0: [41 16 60 47 62 47 44 66 62 71 34 69 41 30 23 68 60 49 44 50 16 72 40 39 68 55
 77 77 48 55 56 73]
1: [67 45 54 30 66 62 79 62 61 56 64 45 53 53 52 22 63 45 64 68 56 71 67 32 53 61
 74 48 56 68 79 23]
2: [60 59 40 19 69 62 33 37 56 70 44 30 43 20 35 45 53 24 29 70 59 64 55 64 71 69
 44 58 50 50 53 69]
3: [58 79 60 73 63 49 42 60 52 63 40 71 66 17 63 00 38 71 64 65 30 53 30 49 51 34
 38 18 49 33 55 59]
4: [29 68 18 77 73 58 36 68 54 28 26 32 52 52 42 66 48 55 69 39 44 51 49 55 34 06
 75 87 70 69 36 63]
5: [30 38 48 44 74 73 47 92 66 18 20 59 52 52 44 23 53 58 28 54 25 56 43 42 39 34
 81 47 49 34 46 13]
6: [37 43 33 36 69 77 42 80 50 45 33 41 31 38 43 38 55 34 43 61 50 59 50 38 65 64
 76 35 54 56 51 53]
7: [70 41 60 38 40 67 63 21 49 55 34 38 34 57 53 67 46 41 47 39 90 56 45 54 38 60
 46 43 56 37 45 69]
8: [70 61 44 72 45 26 36 26 33 55 59 52 54 50 48 66 47 42 53 34 74 32 54 65 51 44
 19 48 53 58 45 77]
9: [63 71 83 66 34 27 38 19 26 81 80 61 78 47 18 50 59 75 54 64 58 50 12 61 43 60
 12 32 48 60 68 59]
10: [66 47 38 38 45 41 69 81 49 31 90 84 55 68 47 39 67 43 34 53 16 34 80 72 51 61
 21 66 32 45 70 15]
11: [39 74 19 57 50 57 36 41 38 31 45 33 45 54 56 70 40 44 42 42 64 28 61 75 50 35
 20 69 43 36 30 55]
12: [68 55 68 57 78 48 78 44 49 90 75 83 64 35 30 00 71 40 61 63 51 58 45 02 77 48
 68 32 58 83 84 45]
13: [50 50 57 55 32 49 51 43 45 46 56 57 41 48 36 57 48 47 38 55 47 36 47 42 53 56
 60 45 43 53 39 54]
14: [40 58 48 61 19 62 38 54 34 81 36 54 49 48 42 29 40 74 31 34 38 37 27 06 43 80
 43 07 44 37 39 66]

[31 51 56 63 16 58 46 50 41 84 37 68 46 45 41 25 39 67 26 32 30 31 20 00 43 72
 47 14 45 32 37 62] -> 14 13 3
[71 46 72 47 49 31 99 39 44 53 80 55 39 73 99 40 48 70 92 04 61 62 35 26 64 37
 70 27 88 64 87 57] -> 1 7 12
[23 72 30 65 55 61 32 52 60 37 19 20 42 49 41 65 37 65 63 50 55 55 43 64 31 19
 63 72 58 48 28 65] -> 4 11 13
[28 10 67 46 51 64 48 68 66 74 19 46 38 25 40 67 57 42 51 50 19 72 40 33 57 57
 87 68 50 55 42 71] -> 0 6 13
[25 69 20 69 68 60 41 58 49 30 22 26 37 44 53 55 38 58 55 35 46 44 54 63 44 06
 63 64 54 55 30 56] -> 4 11 13
[23 67 17 70 63 59 36 64 54 34 16 28 45 43 49 56 40 61 59 48 46 51 46 61 37 15
 70 65 57 55 31 62] -> 4 11 6
[38 40 85 54 67 14 62 44 64 75 49 64 58 42 38 59 58 59 60 48 39 56 19 12 93 45
 75 60 60 41 63 66] -> 0 13 12
[38 72 16 59 40 48 37 36 36 33 50 42 46 57 63 61 37 44 45 40 63 28 61 77 45 29
 20 65 42 36 26 51] -> 11 8 13
[60 55 41 50 51 29 26 34 46 59 71 52 47 36 43 76 43 37 77 55 70 68 56 66 82 50
 53 68 55 76 58 85] -> 8 2 13
[28 56 59 55 68 50 65 56 76 47 33 43 80 39 38 22 67 30 58 52 57 56 24 49 43 07
 57 61 40 56 50 19] -> 5 1 13
[45 29 42 30 78 71 68 82 29 53 93 61 64 39 37 32 91 17 55 68 19 50 86 20 68 74
 70 63 48 97 75 15] -> 1 12 6
[52 73 45 42 30 38 49 64 46 46 88 76 63 89 62 52 43 67 58 49 17 30 58 62 47 47
 18 73 36 48 47 40] -> 10 13 11
[39 44 38 54 79 75 44 95 57 11 24 56 42 59 43 26 52 58 35 49 26 49 40 48 33 28
 86 42 58 45 43 22] -> 5 6 4
[33 25 44 42 75 69 68 79 47 58 69 54 58 36 33 32 85 25 52 65 16 52 80 26 61 62
 71 70 43 91 67 14] -> 1 6 0
[72 31 60 34 46 74 65 25 57 50 36 38 39 58 53 66 49 32 41 43 87 58 59 51 38 63
 49 47 61 39 48 52] -> 7 13 2
